In the data rows, the value 128 means zero.
Each pair is two rows. How far apart are they, by a hidden measure? 0 means very close, and 20 very far. Two or three weighted sums of its numbers give each row a place; it is the straight-line distance between the places.
{125, 141, 118, 092, 158, 164, 137, 106, 103, 156, 115, 092}
{168, 151, 202, 140, 089, 125, 150, 158, 170, 142, 140, 145} ~ 19
{163, 148, 171, 170, 097, 134, 152, 171, 169, 121, 137, 134}
{144, 149, 130, 124, 103, 114, 139, 099, 139, 105, 158, 155} ~ 6
{164, 154, 162, 160, 108, 139, 135, 140, 170, 140, 139, 109}
{175, 145, 161, 149, 088, 156, 124, 145, 159, 152, 143, 117} ~ 3
{094, 150, 121, 112, 140, 140, 089, 135, 132, 137, 119, 121}
{136, 086, 142, 160, 125, 142, 152, 135, 149, 137, 084, 157} ~ 11
{162, 123, 154, 161, 092, 158, 146, 149, 182, 139, 133, 128}
{131, 086, 103, 147, 150, 087, 156, 127, 135, 122, 093, 123} ~ 3
{135, 146, 146, 145, 106, 110, 140, 110, 148, 118, 155, 155}
{159, 133, 163, 145, 094, 120, 161, 135, 170, 109, 150, 120} ~ 3
{124, 139, 100, 129, 135, 103, 120, 127, 114, 100, 126, 172}
{133, 087, 130, 157, 147, 092, 148, 134, 145, 135, 075, 135} ~ 13
{167, 145, 158, 151, 098, 144, 121, 143, 164, 139, 144, 136}
{086, 166, 108, 132, 129, 144, 075, 146, 119, 135, 114, 111} ~ 11
{095, 173, 131, 119, 125, 146, 086, 204, 117, 136, 126, 103}
{141, 088, 142, 153, 139, 109, 136, 129, 129, 125, 098, 176} ~ 14
{135, 071, 125, 150, 146, 112, 196, 129, 133, 142, 086, 154}
{111, 130, 097, 116, 110, 092, 139, 131, 094, 095, 122, 132} ~ 14
{143, 146, 152, 131, 112, 117, 150, 095, 149, 120, 157, 153}
{151, 084, 131, 148, 156, 109, 136, 130, 120, 111, 087, 130} ~ 5
{106, 143, 112, 101, 137, 162, 092, 177, 125, 114, 126, 121}
{162, 136, 145, 156, 066, 133, 137, 144, 164, 116, 129, 158} ~ 10
{123, 121, 094, 084, 148, 153, 119, 079, 104, 165, 129, 103}
{138, 094, 128, 152, 148, 112, 144, 124, 156, 127, 087, 143} ~ 6
{145, 126, 128, 125, 102, 110, 145, 115, 147, 112, 147, 160}
{165, 141, 149, 144, 095, 129, 134, 139, 166, 126, 128, 134} ~ 2
{154, 079, 140, 155, 152, 115, 144, 121, 157, 093, 099, 130}
{132, 151, 127, 133, 103, 128, 141, 083, 153, 132, 164, 137} ~ 9
{170, 151, 153, 158, 102, 139, 146, 131, 178, 139, 129, 133}
{141, 136, 129, 133, 112, 112, 135, 109, 133, 105, 151, 171} ~ 9
{102, 126, 118, 096, 151, 150, 116, 134, 099, 153, 136, 109}
{143, 092, 124, 149, 148, 115, 137, 137, 131, 129, 093, 130} ~ 5
{147, 081, 108, 156, 145, 126, 147, 151, 130, 127, 064, 153}
{145, 152, 110, 134, 097, 118, 128, 103, 141, 115, 156, 158} ~ 6
{135, 074, 120, 149, 152, 112, 168, 098, 138, 136, 086, 138}
{120, 145, 103, 095, 143, 140, 115, 094, 098, 165, 134, 093} ~ 9
{098, 135, 123, 093, 109, 111, 089, 158, 110, 143, 112, 154}
{096, 151, 106, 111, 140, 154, 104, 175, 101, 113, 113, 124} ~ 14
{139, 137, 134, 127, 104, 105, 153, 099, 142, 119, 160, 167}
{158, 151, 160, 155, 093, 118, 159, 151, 152, 139, 144, 114} ~ 7
{114, 123, 105, 089, 155, 156, 094, 103, 099, 153, 124, 098}
{143, 140, 129, 130, 103, 109, 147, 105, 146, 124, 169, 185} ~ 11
{136, 108, 140, 135, 147, 125, 149, 083, 147, 125, 186, 159}
{158, 143, 156, 158, 097, 126, 138, 195, 172, 140, 116, 148} ~ 13
{116, 115, 109, 127, 117, 107, 137, 118, 109, 102, 128, 139}
{101, 136, 132, 114, 106, 155, 092, 166, 116, 140, 126, 128} ~ 6
{171, 142, 149, 158, 098, 132, 140, 144, 156, 144, 165, 140}
{145, 139, 135, 120, 104, 105, 141, 104, 139, 154, 143, 155} ~ 6
{133, 128, 132, 124, 093, 117, 159, 107, 154, 100, 145, 153}
{115, 176, 100, 138, 134, 110, 118, 125, 102, 128, 141, 145} ~ 5
{103, 167, 147, 118, 133, 175, 096, 163, 116, 124, 114, 110}
{141, 137, 134, 131, 110, 127, 145, 085, 153, 104, 148, 165} ~ 10
{091, 106, 132, 112, 123, 140, 074, 148, 129, 133, 119, 076}
{117, 136, 098, 096, 145, 132, 118, 093, 101, 146, 141, 088} ~ 14
{119, 135, 133, 122, 135, 106, 130, 138, 118, 101, 141, 153}
{137, 153, 129, 125, 093, 110, 129, 106, 144, 121, 148, 147} ~ 3
{115, 117, 127, 132, 121, 107, 105, 119, 112, 092, 140, 147}
{086, 144, 136, 117, 122, 134, 091, 160, 108, 132, 176, 065} ~ 17
{142, 088, 140, 156, 152, 117, 146, 138, 131, 128, 085, 131}
{108, 136, 135, 128, 103, 121, 145, 099, 140, 113, 142, 149} ~ 3
{108, 134, 119, 108, 160, 123, 118, 098, 096, 144, 121, 127}
{184, 140, 148, 160, 092, 121, 134, 146, 169, 117, 140, 135} ~ 6
{100, 112, 127, 117, 132, 155, 086, 170, 104, 140, 115, 104}
{158, 136, 178, 152, 092, 121, 151, 128, 170, 150, 143, 154} ~ 12
{143, 137, 120, 137, 106, 113, 141, 087, 139, 123, 157, 145}
{158, 155, 150, 161, 105, 141, 140, 134, 159, 148, 138, 129} ~ 4
{166, 121, 149, 143, 111, 139, 168, 143, 157, 123, 125, 108}
{120, 112, 107, 086, 129, 143, 115, 111, 086, 151, 134, 093} ~ 7
{086, 153, 144, 104, 143, 138, 102, 157, 117, 105, 118, 109}
{115, 124, 131, 081, 178, 134, 134, 088, 104, 155, 129, 078} ~ 8
{123, 117, 115, 074, 151, 141, 125, 115, 087, 149, 155, 095}
{135, 087, 136, 149, 151, 110, 150, 149, 142, 139, 090, 140} ~ 4
{114, 115, 136, 128, 129, 113, 118, 137, 117, 118, 130, 123}
{098, 153, 137, 109, 171, 141, 112, 162, 114, 136, 140, 107} ~ 9
{107, 093, 129, 080, 158, 152, 112, 110, 109, 145, 138, 083}
{096, 143, 128, 123, 133, 167, 109, 164, 111, 135, 129, 112} ~ 10
{191, 130, 158, 139, 094, 158, 157, 137, 166, 161, 141, 132}
{125, 114, 109, 085, 161, 138, 104, 103, 093, 138, 118, 089} ~ 10
{173, 149, 143, 143, 098, 132, 140, 149, 163, 147, 148, 146}
{145, 150, 136, 142, 108, 120, 152, 087, 150, 124, 137, 159} ~ 5
{147, 099, 141, 158, 161, 136, 156, 130, 129, 151, 097, 149}
{138, 150, 143, 127, 118, 110, 143, 101, 130, 136, 129, 124} ~ 8
{140, 147, 144, 133, 106, 116, 152, 100, 135, 107, 135, 159}
{092, 142, 120, 111, 107, 130, 099, 159, 105, 129, 132, 149} ~ 10
{113, 119, 101, 124, 119, 115, 129, 120, 110, 094, 131, 139}
{148, 088, 111, 159, 175, 131, 150, 129, 136, 134, 089, 153} ~ 8
{115, 119, 120, 132, 134, 116, 129, 116, 108, 096, 152, 143}
{104, 144, 119, 089, 138, 166, 089, 147, 116, 139, 119, 115} ~ 13
{127, 139, 139, 127, 097, 079, 128, 094, 134, 118, 149, 171}
{141, 082, 131, 156, 139, 101, 134, 147, 138, 140, 087, 143} ~ 10
{146, 142, 144, 124, 111, 108, 139, 092, 154, 124, 147, 154}
{137, 097, 135, 161, 149, 105, 171, 112, 127, 135, 087, 141} ~ 13
{106, 129, 109, 084, 086, 156, 131, 102, 101, 175, 144, 095}
{128, 121, 091, 142, 128, 114, 115, 120, 083, 110, 144, 116} ~ 11
{136, 117, 096, 087, 143, 160, 121, 103, 093, 154, 120, 093}
{123, 080, 138, 162, 148, 138, 150, 142, 153, 124, 096, 135} ~ 11
{117, 122, 106, 130, 134, 103, 124, 120, 116, 110, 129, 133}
{115, 103, 110, 098, 158, 139, 112, 119, 105, 124, 139, 108} ~ 3
{139, 083, 143, 144, 135, 129, 162, 123, 133, 117, 091, 123}
{130, 087, 109, 148, 144, 126, 163, 131, 136, 118, 076, 140} ~ 8
{092, 162, 134, 098, 143, 174, 068, 163, 110, 121, 109, 097}
{091, 149, 101, 095, 111, 107, 092, 157, 121, 129, 136, 120} ~ 7
{095, 118, 138, 113, 153, 117, 079, 172, 117, 137, 117, 135}
{081, 151, 130, 118, 156, 152, 081, 170, 125, 101, 120, 109} ~ 11
{118, 119, 119, 127, 124, 097, 135, 119, 098, 093, 132, 136}
{144, 149, 146, 127, 109, 119, 152, 089, 136, 122, 151, 152} ~ 7
{154, 130, 132, 124, 101, 130, 136, 092, 140, 121, 150, 143}
{107, 128, 101, 090, 142, 158, 146, 104, 084, 156, 141, 101} ~ 16
{151, 133, 141, 130, 110, 111, 160, 097, 136, 104, 167, 147}
{134, 063, 137, 157, 151, 127, 157, 128, 136, 105, 087, 158} ~ 6
{146, 146, 126, 129, 109, 157, 153, 119, 143, 126, 151, 160}
{095, 156, 129, 127, 144, 136, 085, 162, 123, 145, 122, 126} ~ 14
{089, 153, 129, 122, 132, 152, 106, 167, 126, 130, 122, 115}
{106, 136, 127, 124, 111, 091, 128, 123, 106, 095, 119, 142} ~ 12
{110, 128, 109, 059, 143, 144, 130, 109, 106, 137, 208, 111}
{118, 123, 101, 089, 165, 153, 115, 104, 097, 133, 141, 092} ~ 5
{121, 117, 112, 138, 124, 117, 119, 120, 121, 112, 132, 139}
{115, 135, 104, 092, 154, 157, 112, 106, 103, 151, 119, 106} ~ 10
{083, 149, 113, 118, 142, 133, 092, 167, 125, 130, 125, 104}
{116, 142, 104, 132, 131, 121, 119, 106, 125, 089, 122, 134} ~ 10
{126, 124, 080, 044, 136, 160, 107, 104, 099, 146, 128, 103}
{158, 135, 152, 159, 106, 122, 149, 126, 172, 153, 167, 145} ~ 18
{116, 110, 113, 133, 136, 099, 124, 123, 108, 107, 141, 136}
{138, 079, 131, 155, 147, 118, 159, 145, 137, 126, 066, 131} ~ 10
{154, 138, 141, 170, 103, 141, 138, 161, 157, 155, 151, 130}
{127, 125, 120, 135, 119, 115, 127, 135, 104, 088, 140, 122} ~ 11
{151, 147, 177, 155, 090, 101, 158, 146, 154, 129, 145, 147}
{105, 103, 100, 090, 168, 130, 106, 125, 083, 159, 114, 109} ~ 10
{120, 115, 103, 132, 136, 108, 129, 120, 112, 106, 130, 131}
{139, 132, 123, 137, 111, 104, 146, 110, 160, 108, 149, 157} ~ 4
{122, 133, 097, 080, 158, 167, 121, 100, 104, 147, 133, 096}
{118, 125, 049, 128, 129, 095, 111, 115, 104, 103, 120, 170} ~ 6
{161, 137, 167, 152, 096, 176, 147, 148, 159, 145, 133, 128}
{108, 115, 099, 083, 134, 144, 116, 093, 101, 148, 135, 100} ~ 8
{105, 116, 107, 144, 127, 100, 112, 116, 106, 104, 141, 130}
{147, 130, 105, 124, 124, 150, 139, 108, 145, 157, 136, 167} ~ 17
{168, 132, 172, 161, 075, 138, 137, 123, 153, 141, 147, 143}
{138, 097, 139, 145, 152, 130, 149, 140, 130, 141, 102, 164} ~ 8
{115, 119, 098, 140, 136, 104, 137, 068, 103, 107, 110, 105}
{159, 153, 158, 153, 101, 160, 148, 158, 171, 140, 128, 135} ~ 9
{134, 119, 089, 100, 150, 154, 106, 098, 113, 139, 142, 090}
{123, 132, 104, 092, 152, 138, 127, 162, 093, 153, 144, 075} ~ 3
{134, 125, 114, 089, 158, 159, 118, 116, 104, 169, 130, 112}
{137, 081, 130, 148, 139, 128, 163, 135, 124, 138, 084, 146} ~ 8
{122, 118, 098, 088, 133, 156, 116, 122, 085, 142, 090, 125}
{111, 116, 105, 129, 121, 090, 122, 113, 114, 090, 139, 130} ~ 16
{093, 134, 135, 105, 137, 131, 074, 165, 122, 125, 125, 121}
{158, 127, 165, 167, 106, 136, 149, 137, 175, 120, 141, 133} ~ 16
{165, 144, 158, 147, 104, 128, 114, 144, 158, 110, 130, 116}
{142, 140, 089, 127, 101, 100, 145, 119, 152, 121, 165, 153} ~ 14
{165, 144, 146, 180, 101, 142, 116, 136, 164, 134, 105, 146}
{138, 080, 139, 129, 151, 109, 164, 133, 145, 142, 106, 141} ~ 7
{115, 134, 120, 127, 116, 130, 122, 121, 130, 081, 144, 123}
{161, 145, 159, 144, 103, 136, 145, 136, 156, 144, 166, 145} ~ 5
{136, 081, 135, 149, 154, 125, 156, 129, 127, 130, 108, 141}
{106, 121, 105, 142, 137, 102, 127, 129, 113, 089, 139, 122} ~ 5
{082, 146, 138, 113, 120, 139, 095, 168, 122, 147, 103, 105}
{162, 135, 163, 151, 088, 141, 142, 133, 162, 132, 141, 125} ~ 11
{087, 255, 131, 123, 121, 154, 099, 162, 121, 124, 130, 105}
{110, 142, 100, 120, 125, 089, 123, 127, 120, 102, 116, 140} ~ 15
{117, 123, 090, 087, 146, 145, 113, 103, 088, 135, 130, 082}
{123, 126, 104, 084, 159, 138, 113, 097, 097, 146, 125, 102} ~ 6
{151, 135, 141, 120, 107, 100, 146, 105, 141, 111, 147, 163}
{164, 136, 174, 165, 105, 129, 142, 134, 169, 149, 122, 125} ~ 10
{123, 122, 107, 140, 126, 120, 117, 109, 096, 121, 129, 133}
{116, 126, 106, 078, 165, 153, 141, 114, 099, 153, 137, 100} ~ 11
{122, 121, 107, 110, 153, 167, 122, 120, 094, 151, 128, 093}
{094, 147, 108, 116, 128, 144, 084, 171, 117, 125, 120, 081} ~ 10
{142, 082, 141, 149, 150, 103, 146, 123, 134, 136, 083, 145}
{169, 130, 169, 159, 101, 139, 144, 138, 158, 128, 143, 114} ~ 3
{114, 129, 116, 124, 130, 088, 123, 119, 118, 103, 138, 119}
{090, 162, 143, 114, 138, 124, 097, 139, 117, 126, 110, 103} ~ 8
{068, 158, 120, 123, 147, 138, 108, 149, 122, 136, 115, 100}
{085, 160, 158, 113, 136, 152, 100, 151, 128, 124, 115, 134} ~ 15
{077, 149, 126, 119, 146, 145, 092, 156, 122, 130, 144, 108}
{111, 116, 098, 073, 166, 150, 127, 116, 090, 178, 137, 103} ~ 7
{157, 135, 150, 156, 093, 135, 136, 131, 165, 115, 135, 127}
{114, 156, 088, 142, 131, 129, 120, 122, 112, 113, 122, 128} ~ 10
{106, 119, 100, 088, 152, 153, 119, 105, 092, 153, 122, 088}
{162, 152, 165, 165, 090, 134, 146, 136, 185, 144, 152, 148} ~ 10
{172, 085, 145, 152, 140, 110, 129, 120, 152, 150, 077, 158}
{079, 164, 135, 119, 133, 144, 096, 166, 136, 122, 115, 109} ~ 15
{128, 087, 141, 151, 136, 103, 148, 115, 136, 128, 083, 151}
{084, 160, 146, 126, 141, 149, 122, 157, 117, 124, 112, 107} ~ 10
{133, 073, 138, 160, 149, 108, 170, 128, 138, 133, 094, 138}
{107, 126, 120, 129, 131, 100, 122, 130, 109, 102, 150, 097} ~ 10
{167, 156, 159, 136, 095, 136, 126, 142, 171, 126, 172, 128}
{164, 142, 164, 157, 087, 139, 160, 141, 160, 131, 130, 114} ~ 10
{115, 102, 097, 095, 150, 194, 122, 109, 074, 134, 117, 099}
{097, 151, 122, 120, 144, 151, 098, 169, 129, 116, 132, 096} ~ 9
{124, 093, 131, 151, 123, 106, 142, 132, 139, 113, 110, 153}
{138, 061, 110, 154, 145, 103, 117, 131, 132, 130, 093, 148} ~ 5
{141, 136, 118, 123, 119, 117, 145, 106, 152, 125, 155, 160}
{119, 122, 108, 129, 131, 116, 129, 120, 127, 111, 149, 137} ~ 7
{141, 142, 140, 121, 105, 126, 139, 107, 154, 119, 162, 156}
{154, 140, 153, 148, 098, 153, 165, 133, 159, 147, 138, 115} ~ 13
{093, 141, 134, 122, 170, 145, 075, 163, 124, 133, 139, 107}
{119, 136, 107, 148, 133, 099, 120, 107, 099, 090, 135, 122} ~ 8
{120, 133, 097, 125, 130, 124, 117, 124, 103, 103, 113, 104}
{118, 181, 115, 084, 156, 150, 105, 101, 088, 146, 137, 150} ~ 17
{115, 126, 092, 127, 136, 107, 130, 131, 117, 091, 139, 125}
{114, 125, 095, 130, 128, 098, 128, 131, 103, 093, 124, 116} ~ 2
{148, 139, 149, 127, 085, 115, 140, 090, 152, 119, 136, 158}
{088, 141, 136, 092, 147, 136, 076, 178, 119, 151, 116, 114} ~ 14
{137, 074, 123, 144, 154, 116, 151, 126, 132, 113, 110, 147}
{093, 162, 137, 115, 112, 144, 098, 162, 110, 142, 131, 115} ~ 9
{103, 126, 110, 083, 172, 144, 103, 112, 095, 148, 120, 088}
{118, 121, 108, 135, 126, 110, 128, 088, 118, 099, 144, 109} ~ 10
{121, 141, 108, 128, 135, 101, 127, 111, 117, 098, 116, 127}
{172, 150, 154, 145, 097, 135, 128, 163, 160, 133, 118, 127} ~ 4
{138, 093, 121, 123, 105, 111, 134, 112, 145, 124, 121, 161}
{163, 152, 148, 134, 096, 124, 133, 137, 163, 136, 146, 140} ~ 5
{088, 147, 137, 127, 137, 140, 094, 155, 103, 150, 138, 097}
{139, 081, 127, 146, 147, 125, 141, 127, 135, 134, 096, 144} ~ 8
{127, 080, 147, 153, 157, 111, 148, 113, 131, 213, 087, 154}
{135, 079, 202, 152, 171, 152, 170, 135, 100, 133, 080, 128} ~ 10
{116, 122, 124, 093, 150, 148, 112, 102, 101, 149, 143, 103}
{161, 140, 151, 148, 093, 114, 163, 144, 159, 121, 134, 123} ~ 5
